rotation steps, each row followed by its count of steps:
The counts run from 0 to 163.
[-1.191, -1.238, -1.612, -1.091, 0.686, 1.205, -1.153, 2.645, -0.501, -3.130, 0.723, -0.308, -0.647, 3.800, 3.132, -0.598, 1.183, -1.100, 0.339, 2.543, 4.320, -4.175, -0.962, 2.743, -1.483, -0.256, 4.847, -1.134, 1.876, -1.215, 0.716, -4.587, 1.520, 0.161, -0.474, -1.993, -0.178, -1.801, -0.351, -1.248, 0.055, -0.223, -0.308, 0.234, 1.431, -4.097, 0.299, 1.489, -2.906, 3.004, -0.272, 0.209]
92
[-3.335, 0.889, 0.219, 0.065, -1.141, 0.898, 0.516, -1.794, -0.352, 1.776, 2.253, 1.272, 1.265, -1.936, 0.530, -2.103, -0.288, -2.797, 1.644, 2.145, 2.137, -4.174, 3.943, 2.555, 5.214, -2.796, -1.581, 1.723, 1.391, 0.160, -2.143, -1.479, 1.354, 1.567, -1.313, -1.845, -1.695, -3.755, 0.848, -2.255, -1.000, 0.067, -3.749, -2.415, -0.582, 0.828, 3.468, 1.460, 1.682, -1.332, -0.488, -0.108]
41
[-1.793, -0.675, -1.173, 0.571, 1.056, -1.242, 0.095, -4.180, 2.293, 0.162, -1.320, -1.293, -0.085, -0.317, -4.294, -0.783, -2.249, 0.205, 1.605, -1.907, -3.435, 5.180, -0.788, 0.478, -1.989, 2.163, -1.666, 0.445, 3.112, -1.357, -0.207, 1.366, -2.935, 1.101, 0.827, 1.900, 2.645, -2.911, -3.440, 1.362, -1.899, 0.764, -0.089, 1.508, -3.408, 1.553, 0.113, 1.462, 0.515, -0.938, -2.613, -0.573]
0
[-0.082, 0.414, -1.103, 1.115, 2.301, -1.724, -2.426, -1.160, 3.619, -2.263, -1.476, -1.527, 0.323, 1.821, 0.510, 1.258, -3.749, 1.836, -0.698, -2.118, -1.050, 1.347, -1.622, 1.404, -3.466, 2.274, 1.631, 0.195, -0.087, -2.109, 0.709, 1.959, -0.405, -0.914, 1.093, -0.754, 2.778, -1.228, -4.778, 2.595, 1.162, -1.177, 3.162, 3.801, -3.067, 0.658, -0.690, 1.902, 2.018, -1.275, -2.938, 0.238]
28
[0.944, -0.570, 0.419, -0.509, 0.210, -1.416, -1.193, 0.003, -0.561, -3.168, 0.473, -2.464, 1.517, 1.183, -0.820, 0.964, 0.834, 0.681, -0.219, -1.869, 0.796, 1.834, -1.301, -2.573, -3.149, 2.480, 2.174, -2.770, -0.804, 0.855, -1.320, 0.439, -3.299, 1.083, -0.481, 3.101, 3.503, 3.140, -1.646, 1.409, -1.369, 2.529, 5.509, 1.095, 1.127, -0.197, -4.254, -1.672, 3.675, 1.824, -0.225, 2.911]
55
[-2.874, 2.711, 1.137, -0.434, 2.657, -1.529, -0.412, -4.888, -0.685, 1.033, -0.472, -1.661, -1.232, -0.812, -2.139, -2.477, -0.997, 2.295, 3.123, -3.166, -1.731, 3.140, 0.306, 0.537, -0.316, -0.809, 0.965, 2.075, -2.065, -0.235, 0.277, 2.383, -0.727, -0.997, 0.597, 0.532, -3.290, -1.124, -4.400, 2.265, -1.519, 1.895, 1.699, -0.872, -5.813, 0.995, -0.689, 0.752, -2.967, -3.781, -1.893, -0.900]
67
[0.423, 0.433, 2.172, 1.014, -0.765, -1.855, -3.060, 1.947, -1.192, -0.388, 1.739, -0.773, 2.977, 0.860, 3.949, 2.625, -2.893, -1.548, -1.112, 0.361, 1.144, -1.834, 0.747, -1.864, 3.462, -0.753, 2.887, -1.446, 0.062, -1.712, -0.688, -2.930, -1.089, -1.505, -2.742, -1.279, 0.818, -1.147, -1.254, -1.003, 0.939, -1.025, 2.511, 5.918, -0.407, 2.177, 2.049, -0.166, 4.566, -0.141, -1.006, 2.317]
85
[-0.712, 0.769, 0.603, 0.361, 1.376, -1.104, 0.321, 0.937, 0.682, -3.675, 0.208, -2.773, 4.181, 1.106, 2.293, 1.830, -4.547, 0.099, 0.880, 1.178, 0.610, -1.029, 0.638, -0.589, -2.167, -1.281, 2.931, -1.367, 2.470, -1.777, 0.139, -2.622, -0.088, -1.621, 0.478, 0.827, 0.022, -2.273, -4.764, 1.279, -3.061, 0.571, 2.265, 4.609, 1.369, 4.280, 0.937, 0.016, 3.453, 2.366, -1.438, 0.854]
57
[-0.037, -3.187, -1.855, 2.219, -1.848, 0.165, 0.045, 0.489, 2.444, -1.217, -0.890, 2.163, -0.812, -2.318, -1.984, 1.071, 0.270, -0.427, -4.008, -0.785, -1.719, -0.310, 1.703, 2.837, -3.509, -0.989, -0.606, 2.792, 6.097, 0.657, -0.294, 0.148, 0.391, 2.849, 0.449, -1.369, -0.451, -1.625, 1.970, -1.235, 2.397, -3.239, -0.743, -1.296, 0.589, -4.550, 0.909, 4.591, -0.571, 2.201, -1.631, -0.326]
137
[1.023, 1.847, 0.196, 3.330, 2.422, 1.229, 0.186, 0.685, 1.441, -5.187, -0.337, -2.573, 3.803, -0.660, 0.660, -1.008, -3.940, -1.831, 0.853, -2.143, 0.032, 0.342, 0.824, -0.298, -1.940, 0.272, 1.654, 0.218, 1.185, -0.282, 1.093, -1.161, 2.882, -0.679, -1.436, 2.066, -1.881, -1.935, -6.011, 1.044, -2.181, 2.437, 2.429, 2.018, -0.603, 4.045, -0.185, 1.441, 2.484, 1.255, -1.754, 1.478]
163
[2.633, 1.027, 0.927, 0.539, 3.154, -1.480, -2.503, 0.903, 0.428, -2.921, 0.319, -2.765, -0.046, 0.951, 1.330, 1.766, -2.339, 0.832, 0.096, -5.595, -0.406, 1.351, -0.783, -2.897, -2.217, 1.826, 1.283, -0.680, -2.742, 2.885, 0.115, 2.056, 0.079, -0.886, -1.427, 1.064, -1.217, 2.315, -4.193, 0.772, 1.644, 1.973, 5.881, 1.410, -1.756, 0.582, -3.471, -0.529, 1.808, -0.696, 1.187, 2.119]
22
[-4.037, -3.940, -1.757, -1.380, -3.874, -1.838, 0.190, -2.403, -2.398, 1.721, 0.561, 0.861, -0.330, -1.373, -1.751, -1.398, 2.702, 0.217, -2.765, 0.115, -2.814, 3.113, 1.185, 1.550, -1.991, -2.167, 1.535, 2.164, 5.623, -1.028, -0.129, -2.952, -2.050, 1.518, 0.824, -0.570, -0.002, -2.243, 2.657, -1.269, -0.955, -0.581, -1.884, -0.790, 0.646, -3.160, 0.865, 0.588, -2.588, 1.277, -1.534, -0.761]
3
[-2.733, 1.411, 2.080, -0.411, -1.716, -2.029, -2.194, -2.501, -0.632, 3.277, 1.539, -0.474, 1.641, 0.306, 1.925, -1.441, -1.323, -0.031, 1.424, 0.528, 1.139, -0.304, 1.106, -0.858, 7.177, -0.504, 0.243, -0.506, -0.600, -1.668, -0.254, -0.675, -2.802, -1.510, -1.562, -1.845, 0.782, -2.036, -0.343, -0.366, -0.171, 0.250, -0.793, 2.741, -2.994, 2.061, 1.075, -0.009, 3.214, -3.803, -1.913, 1.716]
146
[-2.722, -4.758, -1.680, -0.664, -3.553, 0.682, 0.636, 0.006, -0.299, 1.330, 0.470, 1.140, 0.212, -3.518, -1.348, -0.841, 2.822, -3.811, -2.338, -0.298, -2.299, 2.549, 1.406, 0.665, 0.723, -1.122, -1.068, -0.083, 6.316, 0.710, -2.533, -3.236, -0.028, 3.598, -0.345, 0.132, -0.353, -1.517, 2.418, -2.716, -0.735, -0.911, -2.544, -1.404, 0.742, -2.816, 1.677, 1.099, 1.674, 1.633, 0.978, 0.528]
109
[-1.151, -0.152, -0.418, 3.805, -0.665, 0.817, 0.644, 0.545, 2.908, -1.801, -0.574, 1.127, 2.223, -3.264, -1.048, 1.147, -3.055, -0.710, -3.217, -0.773, -0.437, -0.380, 2.695, 2.392, -2.884, -3.106, 0.399, 3.065, 4.542, -0.794, -0.832, -0.668, 2.217, 0.990, -0.109, -1.639, -2.002, -3.561, -0.939, -1.514, 1.728, -2.295, -0.642, 1.938, -1.560, -0.923, 3.602, 5.275, 0.841, 1.078, -2.112, -1.106]
136
[1.953, -1.085, -1.043, 2.345, 1.045, -0.644, -1.276, 3.834, 0.732, -4.517, 0.133, 1.235, 2.143, -1.271, 3.032, 1.802, -1.005, -0.691, -3.221, -1.684, 0.736, -2.762, 1.506, 0.550, -3.811, -0.951, 3.741, 0.351, 3.626, 0.030, -0.120, -3.163, 2.040, -0.406, -0.108, -1.267, -1.286, -0.369, 0.559, -1.086, 1.588, -1.277, 2.886, 1.740, 2.314, -2.522, 0.606, 2.464, 0.484, 4.361, -0.959, 0.751]
25
[1.697, 0.042, 2.233, 0.735, -0.973, 1.342, -0.055, 1.880, -1.617, -2.741, 0.981, -1.734, 3.742, 0.295, 2.333, 1.381, -1.806, -4.969, -1.793, 0.004, 0.425, -1.078, -0.097, -1.765, 2.055, -1.351, 1.383, -2.095, 1.216, 0.509, -0.542, -3.955, 2.063, -0.336, -1.974, 1.613, -3.107, -0.542, -0.715, -2.352, -2.519, 1.646, 0.794, 4.163, 2.680, 2.586, 1.196, -1.479, 3.352, 1.905, 2.403, 2.077]
52
[-3.579, -0.097, -0.998, 0.562, 1.767, -1.664, -2.166, -3.571, 2.480, 0.421, -0.181, -1.049, -0.392, 0.913, -1.012, -2.875, -3.533, 1.236, 2.043, -2.467, -2.063, 1.997, -0.018, 1.813, 2.672, 2.313, 0.492, 1.682, 0.143, -1.644, 1.974, 0.246, -1.524, -1.031, -1.017, -2.518, -0.994, -4.124, -3.539, 1.199, -0.236, -0.051, -1.642, 2.393, -4.993, 0.935, 1.092, 1.649, -1.082, -3.024, -3.605, -0.554]
34
[-0.541, 2.865, -0.696, 2.079, 3.044, -0.701, -0.770, -3.821, 1.645, -2.212, -0.068, -1.212, -1.302, -0.966, -3.130, -5.050, 0.070, 0.106, 3.038, -3.638, -0.361, 1.870, -0.095, 2.627, -1.001, 2.151, -0.474, 2.319, -1.808, 2.055, 0.961, 2.919, -0.005, 1.967, -0.301, 0.685, -1.004, 0.436, -2.979, 2.915, 0.200, 2.981, 3.315, -3.971, -2.304, 0.019, -3.908, 2.132, -1.436, -0.709, -0.789, 0.478]
100
[-2.080, 2.574, -0.064, 2.559, 3.617, 0.658, 0.521, -3.691, 3.117, -1.987, -0.907, -1.657, 0.575, -2.609, -1.515, -4.751, -2.881, -0.642, 2.046, -2.097, -0.666, 1.596, 2.135, 1.745, 0.717, 0.149, -1.110, 1.545, -0.863, 1.220, 0.999, 2.087, 1.847, 0.912, -1.279, 0.893, -2.200, -2.940, -4.548, 1.141, -0.959, 2.575, 0.762, -0.618, -3.730, 2.674, 0.353, 3.609, 1.042, -1.349, -2.460, 0.378]
101
[-1.031, -1.775, -2.523, 2.839, -0.175, 1.195, 1.113, -2.406, 1.356, -1.774, 1.373, 0.821, -0.907, -3.285, -2.881, -1.909, 2.256, -1.705, -0.309, 0.120, 0.234, 1.432, 2.207, 2.335, -1.970, -1.780, -0.928, 2.239, 4.286, 2.919, -1.203, 1.463, 1.328, 4.350, 0.591, 0.732, -0.038, -0.314, 3.006, -0.175, 0.112, 1.599, -0.063, -6.008, 0.142, -3.390, -0.911, 3.212, 0.261, 2.665, -0.157, -0.196]
104
[-3.280, -2.989, -1.587, -0.779, -3.849, -1.578, -2.636, -1.746, -1.220, 1.718, 1.357, 2.711, -1.696, -1.971, 0.248, -0.539, 2.571, -0.036, -2.647, -0.842, -1.923, 1.375, 1.729, 0.714, 3.641, 0.112, 1.450, 1.326, 3.261, -0.763, -1.067, -2.006, -3.164, 2.062, -0.800, -1.822, 1.396, -1.671, 4.443, -1.957, 0.545, -2.969, -0.488, -0.553, 0.040, -5.872, 0.025, 1.128, -1.662, 0.403, -1.011, 1.679]
143
[-1.422, 2.530, 1.510, -2.842, 2.137, 1.143, 0.036, 1.660, -1.836, -2.160, 0.203, -3.725, 1.683, 3.312, 2.936, 2.381, -2.050, -0.453, 3.219, -0.219, 1.856, -1.883, -1.069, 0.120, -1.064, -0.954, 2.184, -1.765, -1.602, 0.847, 0.017, -1.129, 2.710, -2.066, -0.981, -0.124, -4.312, -1.582, -4.957, -0.721, -1.381, 0.442, -0.446, 3.026, -0.788, 2.783, 3.178, -0.908, -2.120, -0.615, 1.818, -1.299]
124
[-2.996, -0.715, 2.706, -0.817, -2.163, -1.696, -0.532, -1.116, -2.632, 2.656, 1.268, -0.952, 3.519, -1.371, 0.139, 1.606, -1.808, -2.970, 0.130, 0.217, -1.840, 2.052, 1.159, -2.541, 4.304, -1.704, -1.205, -1.088, 2.444, -0.676, -1.650, -3.370, -1.247, 1.148, -0.588, 1.176, -0.516, -2.234, -0.601, -2.703, -2.250, 0.413, -2.349, 2.992, -0.587, 2.788, 3.581, -1.234, 2.983, -0.978, 1.083, 1.677]
113
[-1.003, -1.247, 0.749, 0.605, -0.958, 1.818, 0.835, 0.798, 0.830, 1.965, 1.063, 1.022, 0.397, -3.894, -1.110, 1.884, 1.092, -2.592, -1.429, 0.039, 1.144, -1.850, 3.853, 1.197, 0.441, -3.804, -1.185, 2.129, 2.710, 1.784, -2.744, 0.523, 2.600, 3.273, -1.106, -0.977, -2.808, -2.255, 2.714, -3.685, 1.568, -3.442, -2.744, -1.985, -0.509, -1.170, 4.682, 2.180, 1.690, -0.924, 2.103, 0.248]
75
[1.598, -2.730, 0.057, 0.122, -0.530, -0.272, 0.476, 3.077, -2.691, -3.545, 1.562, -0.073, 3.535, -0.490, 3.077, 0.816, 1.562, -3.426, -2.881, 0.257, -0.103, -2.270, 0.621, -1.704, -1.291, -1.597, 2.976, -1.695, 2.178, 1.426, -0.245, -4.666, -0.359, 1.806, -0.987, 0.841, -1.499, 0.669, 1.004, -1.547, -1.999, 0.589, 1.752, 1.423, 3.996, -1.087, -0.640, -2.162, 2.333, 4.638, 1.444, 2.371]
53
[0.031, -0.834, 0.633, -3.137, -0.750, 0.886, 0.124, 2.259, -1.954, 2.089, 1.833, -1.226, -2.904, 1.555, -0.005, 2.997, 4.115, 0.202, 0.657, -0.160, 3.392, -1.245, -0.102, -0.836, -1.545, -2.119, 0.202, -0.672, -0.246, 3.413, -3.011, 1.081, -0.328, 3.386, -1.150, 1.627, 0.359, 3.176, 1.875, -1.892, 1.771, -0.290, 1.641, -2.410, 0.877, -3.659, -0.659, -0.911, -0.262, 1.064, 5.161, 0.840]
15
[-3.329, -0.674, 0.670, -2.487, -1.260, -3.524, -0.658, -4.988, -2.718, 4.292, 1.210, -0.388, -1.782, -0.047, -1.999, -0.861, 2.578, 2.301, 0.964, -2.219, -2.325, 4.596, 0.299, -1.509, 1.510, 0.367, -0.703, 0.342, 0.505, -0.693, 0.295, 1.209, -4.672, 0.771, -0.251, 1.084, 1.594, -0.229, -0.035, 0.567, -1.265, 0.824, 0.649, -1.477, -3.719, -1.425, -1.841, -1.477, -0.120, -2.425, -1.211, 0.954]
5
[-1.108, -0.202, 1.988, -0.559, -1.790, 1.218, -1.790, -0.145, 1.562, 2.903, -0.628, -2.229, 0.478, -1.394, 0.146, 3.724, -2.725, -1.973, 0.099, -2.534, -1.206, 0.862, -0.111, -1.355, 4.666, 0.039, -2.103, -0.650, -0.240, 1.490, -2.827, 1.307, 0.773, 1.116, -3.312, 0.145, -1.539, -1.040, -1.544, -2.209, 2.004, -0.662, -1.449, 4.725, -2.672, 2.139, 2.906, 0.015, 3.360, -2.490, 3.227, 1.780]
79
[-4.255, -0.887, 1.012, 0.555, -0.495, -0.260, -0.099, -3.827, 1.473, -0.672, -0.418, -1.348, 1.763, -0.422, -2.392, -0.501, -2.918, -0.944, 1.095, -0.079, -2.782, 4.178, 0.438, 0.454, -0.097, -0.359, -0.213, 1.753, 6.120, -2.885, -0.262, -0.906, -0.319, 0.678, 0.029, 0.619, 0.019, -3.739, -4.017, 0.276, -1.954, -0.217, -2.098, 3.681, -2.710, 2.084, 2.414, 1.235, 1.083, -1.173, -2.681, -0.837]
1
[-0.886, -1.775, -3.969, -1.838, 0.092, 0.271, -2.633, 1.492, 0.811, -3.602, -0.055, -0.586, -2.311, 4.410, 2.479, -1.294, 2.608, 1.437, 1.407, 1.247, 2.870, -2.448, -2.341, 3.719, -3.677, 1.194, 4.366, -0.819, 1.017, 0.356, 1.295, -2.135, -0.316, -0.113, -1.105, -1.374, 0.623, 0.084, -0.383, -0.499, 0.315, 0.640, 1.502, -2.368, 0.400, -5.701, -2.391, 0.023, -4.077, 2.147, 0.744, 0.010]
93
